Here are some points:
tensor([-51, -14,  77,  28, -55, -15,  -7,  49])
tensor([ 34, -15, -52,   1,  18,  35,  16, -38])
tensor([ 30,   4, -55, -13,   4,  48,  17, -40])
tensor([ 45, -26,  16,  12, -14, -32, -26,  10])
tensor([ 34, -14, -59,   4,  19,  32,  18, -36])
tensor([ 45, -28, -32,   4,  20,  10,   2, -25])
tensor([ 10,  -1,  60,  16, -54, -55, -31,  37])
tensor([-42,  -1,  -4,   8, 107, -18,  14, -21])
tensor([ 23,  59, -46, -47, -26,  16,  -7,  -7])
tensor([ 29,  31, -58, -26, -14,  43,  10, -33])
tensor([-50, -13,  77,  20, -55, -15,  -7,  52])
tensor([ 45, -29, -29,   7,  16,  11,   2, -26])
tensor([-52, -27,  94,  -8,   3,   6, -10,  31])
Then 16 other points, each followed by its number:
tensor([ 30,  29, -61, -22, -17,  45,  11, -32]) 0
tensor([-47, -21,  96,   1, -34,  -4,  -9,  40]) 1
tensor([ 37, -16, -54,   0,  19,  30,  15, -35]) 2
tensor([-48, -20,  93,   3, -39,  -1, -10,  42]) 3
tensor([ 24,  57, -58, -42, -29,  18,  -1,  -8]) 4
tensor([-51, -13,  80,  26, -57, -16,  -6,  48]) 5
tensor([ 36, -13, -51,  -3,  17,  34,  15, -37]) 6
tensor([ 28,  29, -52, -28, -15,  47,  12, -36]) 7
tensor([ 46, -27, -42,   5,  21,  11,   2, -22]) 8
tensor([ 36, -17, -53,   0,  18,  33,  16, -35]) 9
tensor([ 45, -28,  13,  12,  -6, -28, -26,   7]) 10
tensor([ 28,  32, -54, -24, -18,  45,  10, -35]) 11
tensor([-49, -21,  92,   5, -39,  -1,  -9,  43]) 12
tensor([-31,  14, -42,  16,  98, -37,  21, -20]) 13
tensor([-55,  -9,  59,  39, -54, -24,  -6,  58]) 14
tensor([-52, -22,  56, -12,  84,  -2,  -5,   5]) 15
Which two of these numbered points are nearest to each point below, looking only along the 2 directions in which the first points spread most? Their numbers follow each, nearest first.
tensor([-48, -20,  93,   4, -37,  -2, -10,  41]) > 12 3
tensor([ 31,  25, -60, -21, -12,  43,  12, -34]) > 7 0
tensor([-51, -25,  60, -12,  81,  -3,  -5,   7]) > 15 13
tensor([ 45, -32,  16,   9,  -8, -25, -24,   7]) > 10 8
tensor([-50, -13,  79,  26, -57, -14,  -7,  49]) > 5 14
tensor([-49, -25,  60, -16,  82,  -3,  -5,   6]) > 15 13
tensor([ 47, -26,   9,  14, -10, -28, -25,   6]) > 10 8
tensor([-33,  17, -35,  18,  92, -35,  23, -26]) > 13 15
